In the rows, zero is written as 128.
These are runs of 6 systems, one row a step. Runs of the same system follow the same rule from any start.
trace 1, Z152 (11 x 26):
[[158 176  98 135 145  77  89  87 169 121 104 145 167 146 108  72 122 145
   98 101 136 122 134 120 176 130]
 [129 117 151 170 174 130  92 105 165 143 146 132 168 116 129 155 180  55
  141 164 147  97 129 159 129 144]
 [145 126 102  65 151 112 154 100 136  93 135  87  73 142 152 191 144  88
  121 129 114 108  85 151 144 145]
 [117 137 102 127 113 153 181 159  82 128 100 143 129 112 112 129 148 100
  144  69  93  97 147 109 113 198]
 [ 93  74  98 125 108 160 122 149 118  65 128 178 123 152 156 145 106 155
  153 136 151 154 146 116  54 125]
 [151 149 104 124 130 147 129 178  94 164 156  89 132 152 121  83  51 174
  151 148 130 146 104 162 105 110]
 [ 67 117 198 163 108 119 124 159 144 163 131 124 117  70 128 114 110 178
   94 153 133 132 138 129 177 119]
 [156 131 132 116 123  94  91  97 149 151 111 125 156 126 156 137 146 145
  115  78 147 191 115  85 176  69]
 [178 163 176 169 152 143 108  99 124 146 138 144 139 148  70 136 168  77
  125 143  78 106 136 123 127  85]
 [142 120 125  70 122  89 154  58 157 105 108 154  86 140 139 114 156  99
  113 179 141  69 144 132 119 137]
 [133 160  71 134 126 139 121 105 128  94 120  92 145 119 118  92 137  81
  130  81 155 123 138 154 113 212]]
trace 2, Z963 (11 x 26):
[[163 125 124 119 105 160 168  98 113 152 134 145 148 114 133 180 217  93
  152 136 113 109 130  89  97 108]
 [154 147 122  95 150 131 102 117  69  81 133 150  86 179  71 128  99 108
  117 116  90  92 124  86 126 100]
 [107 110 100  99 126 139 157 159  78 153 113 126 118 135 139  72  75  99
  169 131 153 122 150 144  83 186]
 [102 127 129 159  96 168  98 147 139  66 154  68  98 104 132 132 101 159
  110 108 156 175 111 173 104 143]
 [118 153 119 140 137 104 149 167 171 186 116 115 159 119 151 129  97 196
  113 111  95 146  96 153 182 118]
 [121 101 165 154  88 136 140 123 142 149 136 171 151  86 140 150 198 171
  123 168 143 118 148  83 131  88]
 [163 121 136  95 167  82  62  92 114 112 130 155 122 163 117 120 127 112
  120 130 152 119 125  73 173  75]
 [122 117 150 142 158 126 116 113 120 164 103 151 147 139 121  80 123  32
  162 143 144 110 165 155  92 167]
 [111 135 127 109 121 142 138  78 156  67 135  74  69 133 130 165 125  79
  116 131 122 160 117 181 104 154]
 [152 195  70 136 125 129 191 139 139 149 120 102 157 143 111 123 129 154
  131  96  68 138 113 154 142 162]
 [104 100 109 138  98 158 168 169 117  86 135 183 124 119 133 175 156 194
  129 144 102  94 136  97  99 131]]
trace 3, Z511, 11 rows:
[[102 158  86 105 100 146 163  68 131  71 144 156 116 143  90 146 145 134
  114 175 103  96 146 103  95 140]
 [145 117  52 110 156 118 124 168  75 116 149 116 149 152 140  87 107 138
  175 132 178 129 134 120 122 184]
 [ 90 102 181 182 130 163  98 168 123  91 125 118  92 103 114 116 111  94
  120 112 132 114 145 180  98 172]
 [116 112 132  93 142 111 131 164 159 152  94 115 104 135 179 159  69 156
  113  79 103 151  82 159 155 106]
 [152 152 163 156  70 173 139 130 120 180 126 124 156  80 113 144 173 153
  112  94 104 126 116  94 120  76]
 [110 132 109 104 125 111 118  95 128  95 157 174 129 167 108 138 111 184
  120 198 125 137 136  78 134  70]
 [172 117 138 145 153  98 105 136  87 162 148 114 149 129 120  61 154 102
  168 169 190 133 160 115 148 146]
 [ 90 123 171 143 149  99 108  82 177  75 103 136  88 135 119 123 126  65
  106 135 126 135 157 171 136 164]
 [160 144  79 102 154 110 161 129 162 164  94 104 158 144 175 156 137  99
  146  69 105 146  92 162 142 151]
 [126 155 114 143  82 194 169 115 131 110 139 133 131 102 101 175 175 129
  114 124  84  80 118 127  76 135]
 [115 116  56  74 134 127 131 159  81 100 151 145 120 156 134 128  79 189
  141 149 144 101 110  89 126 129]]
trace 4, Z879 (11 x 26):
[[164 143 142 143 153 122 107 105 181 132  76 176 148 148 124 122 139  84
  107  97  93  60 122 160 109 121]
 [ 84 130  91  72  98 168 152  72 149 155 119 124 147 102 155 174 128  81
  126 130 136  97 104 127  81 137]
 [133 178  58 100 125 147 124 111  89  85 168  67 123 138  94 139 113 128
  122 101 127 148 102 110 145 151]
 [ 98 120 106 144 151 123 163 203  69 127 132 145 124 156 112  95  84 154
  169 133 105 156 160 123 127 178]
 [158  61 172 144 114 132 117 180 120  94 126 124  78 122 173 125 141 157
  146 127 168 162 134 152 100 114]
 [158 141 184 170 117 130  85 149 173 148 101 133 130 101 123 104 120 155
   77  92 113  77 105 163 142  93]
 [ 56 133 155 111  98 141 132  85 154 194 128 140 159  71 136 155 131 124
  103 161 132 109 123  95 147 100]
 [143 167 108 105 144 106 105  64 109 117 171  99 138 149  94 144 147 111
  128 152 136 177 125  78 178  98]
 [138 146 109 139 174  94 161 123 107 125 117 172 139 194  93  88 120  94
  170 164  89 143 176 131 124 163]
 [157  75 114 106 118 122 158 122 154  80  99 149  95 151 186 134 157 108
  157 135 155 135 145 167  65 153]
 [169 152  96 145 120 158 108 145 169 101 106 111 139 112 139 137 134 140
   97  56 120  69  83 178 108 148]]
trace 5, Z858:
[[127 100 104 116 158  87 155 119 171 106  98 214 146 162 156 168 166 138
  134 150 102  93 143 113 134 130]
 [198 135  95  98 126 158 125 102  79 129 164  91 131 129 119 136 177  76
  157 145 161  88 111 114  93 131]
 [ 93 155 130 125 146 150 114 146  86  91 122 147  97 157  66 139  68 111
  107  90  62 105 127 112 130 134]
 [ 96 102  90  97 103 143 146 141 120 157  94 125 150 129 181 114  86 119
  166  85 158 194 134 133  79 147]
 [135 137 162 188 121 166 113 158 153 121 174  77 122 120 122 150 120 168
  126 161 119 169 102 187 109  95]
 [126 142 122 109 118  78 181 155 152 164 102 137 124 109 145 107 123 204
  102 135 104  95 123 126 191 142]
 [153 107 158 145  85 137  84  99 122 117 129 136 139  76 134 112 199 127
  111 111 194 112 146  76 132 109]
 [140 122 146 124 202  91  72 121 128 121 135 176 129 188 104 135  98 106
  131 162 111 105 124 111 156  82]
 [117 124 138  86 128 129 177  93 105 184 108 117 113 121 133 109 133  35
  160 153 131 114 153 141 101 171]
 [101 153 117 136 116 146 117  83 145  36 144  95  89 144 102 158 120 113
  107 110 112 186 131 147 116 142]
 [135 154  56 152 148 123 163 157 160 147 104 155 200 157 147 131 125 156
  154  95  95 145 124 151 120 162]]
trace 6, Z337 (11 x 26):
[[156 118  87  40 119 112 139 121 111 114 123  92  84 127 168 157 116 147
  116  97 145 115  79 107 153 117]
 [ 98 179 142 188 106 180 104 130 123 152 132  98 169  86  84 120 124 109
  109  69 108 150 126 132 130 141]
 [ 88  91 132 115 142 116 155 164 105 124 145 174 115 166 138 156  96 182
  157 188 105 169 143  97 127  95]
 [219 144 142 134 110 118 117 127 114 165 130  78 125 121 128  48 143 125
  140 132 174 126 127 157 121 120]
 [ 61 115 169 150 138 101  99 120 176  89  91 189 113 114 118 120 109 136
   77 126 115  83 153 130 153 144]
 [154 104  82  92 142 121 135 112 157 167 127 123 174 132 199 182 161 116
  162 121 158 153  94 123 126 109]
 [146 179 164 174 133 159 126  94 128 101 161 102 109 132  58 145 159  88
  111 155  80 117 132 154 120 123]
 [103 113  94  65 126  93 191 134  83 132 100 165 105 143 135 122 120 136
  146 123 110 122 154  70 153 166]
 [150 117 115 161 102 176  75 132 108  98 141  97 149 111 134  98 136 105
  148  88 196 158 132 143  69 145]
 [ 99 136 125 125 172 118 120 163 151 107 122 159 108 177 115 142  46 158
  110 145  72 102 106 170 129 113]
 [148 121 132 102  80 142 174 144 130 198 130  75 128  63 175 133 158 153
  130 126 157 115 100 139 135 128]]
trace 7, Z152, 11 rows:
[[ 54 144 116 123 145 142  63 108 110  83 155 112 120 132  90 130  58 108
  102 122 144 140 123 114 143 137]
 [ 97 111 139 115 172  90 163 143 117 202 114 136 144 152 149 122 100  89
  174 151 111 185 148 134 155 140]
 [167 116 184 163  96 129 163 134 143  95 125  94  73 116 135 140 181 144
  127 119 114 195 145 158 122 118]
 [176 160  86 134 116 116 140 135 164 111  97 179 153 149 123 119 138 199
   99  96  89  78 114 119 129 109]
 [133 115 122 141 117 170  77 117 118 146 160 137 176  91 127 119 153 109
  133 162 192  59 123 112  91 121]
 [ 85 136 115  75 165 113  88  99 111 101 157  88  86 144 117 147  66  93
  110 140 142 129  98 126 165 128]
 [ 98 126 152 129 148 105 179 148 102 190  90 128 130 123 130 114 127  71
  160 100  93 166 160 131 155 178]
 [144  97 148 151  93 139 155 123 161  64 111 147  97 142 156 159 173 152
  135 115 114 199 148 144  83 112]
 [196 174  71 131 118 143 147 147 133 134 131 138 160 159 111 102 119 196
  128 132  99  84 104 142  97 105]
 [ 84 112 145 145 113 149  89 134 123 135 163 131 143  68 119 112 134 144
  107 182 184  54 130 113 137 140]
 [100 124 108  80 163  95  73 110 116 125 132  95 119 137 144 139  79 102
  121  92 163 169 103 102 185 123]]
trace 8, Z879, 11 rows:
[[177 107 133 142 151 145  77 171  87 125 134 161 145 122 115 130 154 128
  128 106 144  33 112  94 129 114]
 [ 75  95 162  97 151 144  68 123 109 159 122 133 115 113 134 130  71  56
  124 128 158  87 114 125 116 120]
 [109 158 148 101 112 127 117  79 130 148 124  56  96 122 120 106  84  80
  116 104 134 202 120 151 140 121]
 [102 176 121 158  96 115 186 112 148 117 113 133 128 141  96  98 119 173
  122 131  76 203 168 138 134 143]
 [162 107  95 145 106 116 167 148 147 106 140 170 154 145 158 133 179 212
  154 172 141 148 147 113 111 114]
 [187 111 124 157 165 127  86 158 134 108 151 148 150 124 129 138 178 135
  129 152 154  35 110 135 133 129]
 [ 88 102 149  91 170 122  98 132 127 164 112 138 122 109 146 157 104  56
  119 118 134  51 102 132 149 146]
 [104 143 140  88 116 147 123  84 106 143 113  74 102 118 125 153 110  52
  125  67 119 184 114 117 133 123]
 [117 179 111 134  97 146 163 117 111 110 119 128 116 167  81 101  83 153
  127 109  71 199 150 126 100 118]
 [147 114 100 139  86 129 167 151 124 112 137 150 134 139 145  80 134 211
  153 179 156 149 157 129  84 128]
 [160 104 127 171 148 110  78 164 159  87 151 132 142 107 144 113 164 174
  114 152 183  74 121 151 152 145]]
trace 9, Z963 (11 x 26):
[[146 147  98 107 129 149  97 132 116  85 135 135 103 183 104 102  45 155
  119 130 115 116 107 151  74  93]
 [ 74 133  94 121 114 142 143 155 132 169 144 105 158  89 145  92  83 158
  131 168 165  91 122 161 118 179]
 [ 79 122 139 165 118 134  96 141 139  92 163  88 134  71 135 170 155 164
  103 109 155 167 116 111 186 141]
 [153 122 166 152 166  87 133 162 134 184 105 150 151 142 140 142 145 142
  141 106  90 171 127 111 190  93]
 [169  95 192 129 100 126 137  96 137 134 106 175  99 133 131 113 176 107
  134 171 133 109 161 118  83  77]
 [156 156  93  72 132 105  88  49 141  97 112 129 116 163 118  91 100  88
  109 124 155 103 122 124 115 118]
 [ 72 151  82 147 150 159 137 119 138 134 133 131 179 131 114 129 109  70
  152 135 122 115 140 163  93 199]
 [104 127 118 131 143 143 160 152 119  81 174  75  87 124 127 205 144 136
  132 146 100 154 102 152 151 158]
 [190 149 128 142 116 114 174 189  94 152 113 119 119 123 118 108 152 184
  128  83  88 120 124 114 166 136]
 [126  75 147 118  84 148 113 152 121 108  87 197 115 121 156 124 126 167
  122  97 143 106 140  90  78  87]
 [146 125 116  93 135 140  58 110 119 161 148 108 147 142 142 108  66 122
  131 142 182 132  91 125 109  66]]
trace 10, Z337:
[[146 172  70 114 149 143 185 153  90 130 136 135 131 174  89 125 103 137
  152 141  62  96 121 136 108 156]
 [106 105 121 111  83 163 131 163  71 107 149  93  93  75 130 104 120 152
  126 127 180  94 130 110 110 168]
 [107 128 126 137 161 119  48 167 119 119 129 112 134 140 128 115  51 149
  113  73 146 162 100 128 165 111]
 [119 110 185 161 126 149 153 175 156 211 116 132 144 110 156 141 111 144
  141 149  98 141 114 176 113  93]
 [172 130 176 115  92  96 133  87 148 115 131 124  82 119 127 123 169 177
   97 163 134 142 132 104 160  62]
 [133 163 113 146 136  91 119  82 148 159  98 171 194 126 107  81 162 107
  124 114 131 119 167  92 160 147]
 [ 95  81 116 132 154 135 121 104 145  93 149 172 141 147 147 161 158  80
  160 195 157 115 152 135  84 148]
 [181 149  95  78 165 112 136 103 123 101 129  80  87 168 128 139 122  67
  136 118 117 108  96 169 127 151]
 [ 77 142 124 136  93 165 167 145 118 111  98 117 108  86 116 150 130 112
  107  59  87 109 131 135 117 189]
 [123 115  79 117 113 158 116 164  90  89 154 129 138 145 141 169 109 189
  145  96 132 187 107  85 112  97]
 [162 167 138 169 134 156 116 176  94 177 157 104 151 138  83  73  84 159
  137 153 112 112 119 156 113 104]]
trace 11, Z858, 11 rows:
[[ 78 140 123 120 123 174 148 155 112 191 137  67 140  84 136 146  88  91
  133 109 120 120  96 167 121 165]
 [ 86 112 153 140 103 132 143 150 141  96 128 109  93 104 149 185 132 181
  107  93 107 201 118 118 159 113]
 [206 137 125 154 123  96 140 154 138 167 116 133 165 142 147  94 163 188
  149 118 131 173 132 121 150  94]
 [154 118 178 148 106 129 125 130 119 122 136 165 102 118  97  77 146 156
  114 194 138  56 156 120 108 105]
 [104 134 110  72 148  92  73  76 130 123 117 126 119 125 126  90  86  95
   98 130 178  80 121 110 160 139]
 [ 72 123 157 151 155 149 103  93 149 151 122 137 163 115 126 174 143  30
  138 110 117 147 135 135 122 140]
 [129 118 102 102 156 110 185 120 132  97 144 117  99 177 147 192 147 118
  165 167  90 191 127 144 128 136]
 [195 178  92 154 101 148 175 144 104 116 130  93 131 129  96  94 165 142
  139  93 103 133 136 146 113 170]
 [113 112 104 144 102 153 106 167 128  62 110 185 125 132 123 110 100 195
  104  98 130  84 134 116  87 130]
 [133 103 106 103 142 148  76 158 124 182 140 112 166 111 173 125  82 131
  139 125 186  94  79 136 113 102]
 [ 83 121 211 132 131 145 127 142 117 181 146 100  94  90 115 173 115 109
  109 149  96 124 106 129 164  93]]
trace 12, Z511 (11 x 26):
[[ 85  99 148 118 148 133 129 147 121 158 161 154 126 105 127 148 122 134
  126 217 137  42 120 121 137 126]
 [114 104 148  79 134  97 100 116  73 125 127  94  83 105 133 125 129  89
  124  96 171 146 132  74 191 143]
 [130 160 155 167 146 132 114 118 118 122  98 149 137 170  82 119 113  79
  137  71  69 191 154 127 122 118]
 [155 124 114 114 107 132 194 117 169 152 113 135 124 165 166 132 126 142
  160 171 106 168 128 183  62 104]
 [167 163  97 121  82 134 137 109 150 116 142  90 126  85 124  89 153 178
   94 143 165  65 113 145 132 148]
 [ 55 117  91 148 159 118  85 146 135  96 134 178 178 112 126 142 117 146
  116 119 148  93 138  89 165 170]
 [132  78 158 138 175 147 101 173  87 132 161 104 114 132 147 191 142  78
  172 128 137 163 109 128 131 119]
 [154 148 188 103 125 122 155 125 107 144 102 117  53 146  93 118  98 103
  109 121  59 104 121 148 132  98]
 [127 140 100  91  67 119 163  91 140 158  71 162 148 128 150  81 117 152
  128  90 134 164 154  94 101 114]
 [142 155  92 176 108 166  85  99 157  89 174 110 177 131 113 120 144 155
  132 153 168 162 125 143  89 111]
 [103 122 125 146 187  98 134 167 144 145 165 126 137 129 128 132 112 148
  136 214 128  80 120 168 171 162]]

Name the system that made each run.
trace 13 (2 x 26):
[[ 99 123 110 107  78 147 156 105 147 152 102 117 151 102 174 165 140 136
  134  72 132 211 122 108 113 113]
 [175 181 109 170 122 159 123 134 124 102 181 109 145 150  76 144 143 184
  119 155  93 136 109 129 121  84]]
  Z511
trace 14 (2 x 26):
[[ 97 111 130  73 153 100 126 161 119 135 121 117  85 112 151 165  88 152
   97 111 117  79  84 117 193 128]
 [150 122 174 129  95 142 117 108 110 181 100 111 139  92 142 136 171  84
  132  62 139 178 132  90 136  94]]
  Z858
trace 15:
[[196 119  98 135 157 165 117 180  80 133 130 128 154 144 133 155 156  97
  166  72 117  98 100 121 100 134]
 [ 94 103 155 108 122 177 112 157  87 109 123 138  75 124 112 138  73  99
  118 121 112  65 114 139  75 127]]
  Z879
trace 16, 2 rows:
[[152 132 110 112 145 163  89 147 154 162 131 107 148 138 153 154  71 130
  122 112 128  95  58 178  93  83]
 [ 77 139 159 104  90 158 176 131 119 200 135 112 120  81 127 172 116 145
  113 145  88 121 106 108 141  97]]
  Z858
trace 17:
[[147 165 109 123  98 128 124 101 156 136 114  83 131  75 127  82 144 118
   90 102 162  63 115 159 140 179]
 [ 78 109 131 140 136 143  81 112 164  86 118 186 151 116 133 199 143 130
   96  97 117  99 114  90 135 103]]
  Z858
trace 18:
[[ 91  71 148 130 118 139  89 169 115  71 113 189  94 131 139 128  90 176
  113 121 145 107 137 104 102 108]
 [165 126 153 142 122 140  70 142 137 194 135  85 158 101 151  88 102 127
  129 116 183 133  97 157 124  87]]
  Z879
trace 19 (2 x 26):
[[ 97 104 144 124 111 170  86 133 124  59 133 121  84 120 134 197 110 133
  102  77 122 152  99 117 109  97]
 [157 173 130 128 113 151 130 158  97 209 129 102 150 131 103  80  69 161
  129 115 103 134 105 130 127  83]]
  Z879
trace 20:
[[120 106 102  87 121 145 197 134  92 163 153 130 123 113 143 162 162 117
  163 193 127  78 127 110 108 149]
 [139 154 122 125 126 136  93 131  68  71 157  71  87 120  81 127 121 123
  107  77 134 147 117  95 167 142]]
  Z858
trace 21:
[[123 111 111 124 196 101  99 119 170 101 151 126 140 154 156 208 147  98
  135 145 126 137  96 146 168 126]
 [172 151 138 112 153 134 178 135 100 179 111 112 120 142 112 151 151  58
  150 103  63 102 116 145 132 143]]
  Z879
trace 22:
[[136 127 134 176 151 121 139 109 169 117 110 136 162 130 140 168 200  74
  147  99 106 177 149 147 134 160]
 [189 136 136 113 150 127 167 118 144 109 122 143  93 177 123 187 162 114
  135 141  57 109 107 149 109  91]]
  Z963
trace 23:
[[164  89 157 133 102 123 153 126 179 127 122 120 103  93 179 130 187 141
  126 171 166  91 126 179 104 133]
 [129 153  99  98 144 108  79  99 152 102 117 130 134 109 120 141 129 128
   75  85 138  49  92 107 181 135]]
  Z511
trace 24, 2 rows:
[[ 90 146 175 149  76 143 142 108 109 127 150 126 106  72  80 110 156 157
   92 167 127 103 158  89 149 127]
 [117 107  96 102 163  75  91 121 105 134 122 156 161 158 145  97 109 125
  156 124 175 180 151  73 170 128]]
  Z337
trace 25 (2 x 26):
[[166 113 175 166 124 118 123 122 104  74 121 158  94 129  90  98 193  96
  131 138 132 104 182 114 120 154]
 [124 100 111  98 148 106  96 119 183 126  73 190 143 160 176 126  84 129
  120 100 136 105 114 148 100 105]]
  Z879
trace 26, 2 rows:
[[141 168 100 138 111 160 100 111 104 195 132 130 208 127 107  92 111 118
  145 104 140 146 126  95 106  93]
 [ 40 105 166 141 152 127 110 124 131  98 154 162 102 140 102 148  85 120
  122 203 115 132 151 127 129 123]]
  Z963
trace 27, 2 rows:
[[103 147  67  95 166  90 151 132 135 153 121 135 155 183 142 114  58 151
  154 138 106 182 124 136 149 133]
 [143 119 162 184  98 157 153 158 141 133 151  82 116  82 137 107 169 140
  140 163 154 132 140 190 103 164]]
  Z337
trace 28 (2 x 26):
[[ 97 135  89 110 123 154 181 162 113 126  93 155 121 164 131 142  73 135
  148  86  66 151 130 141  78 150]
 [109 108 128 151  72 172 168 162 112 147 148 135 140 111 141 110 124 186
  157 170 144 163 149 131  66 118]]
  Z152
trace 29:
[[164 109 132 150 167  89 122 146 100 142 128 158 153 128 122  90 184 105
  158 152 158  87 165 105 161 170]
 [144  81 161 122 147 129  87 119 136  68 101 132  76 130 148 154 150  55
  124  81 144 117 127 148 106 142]]
  Z963
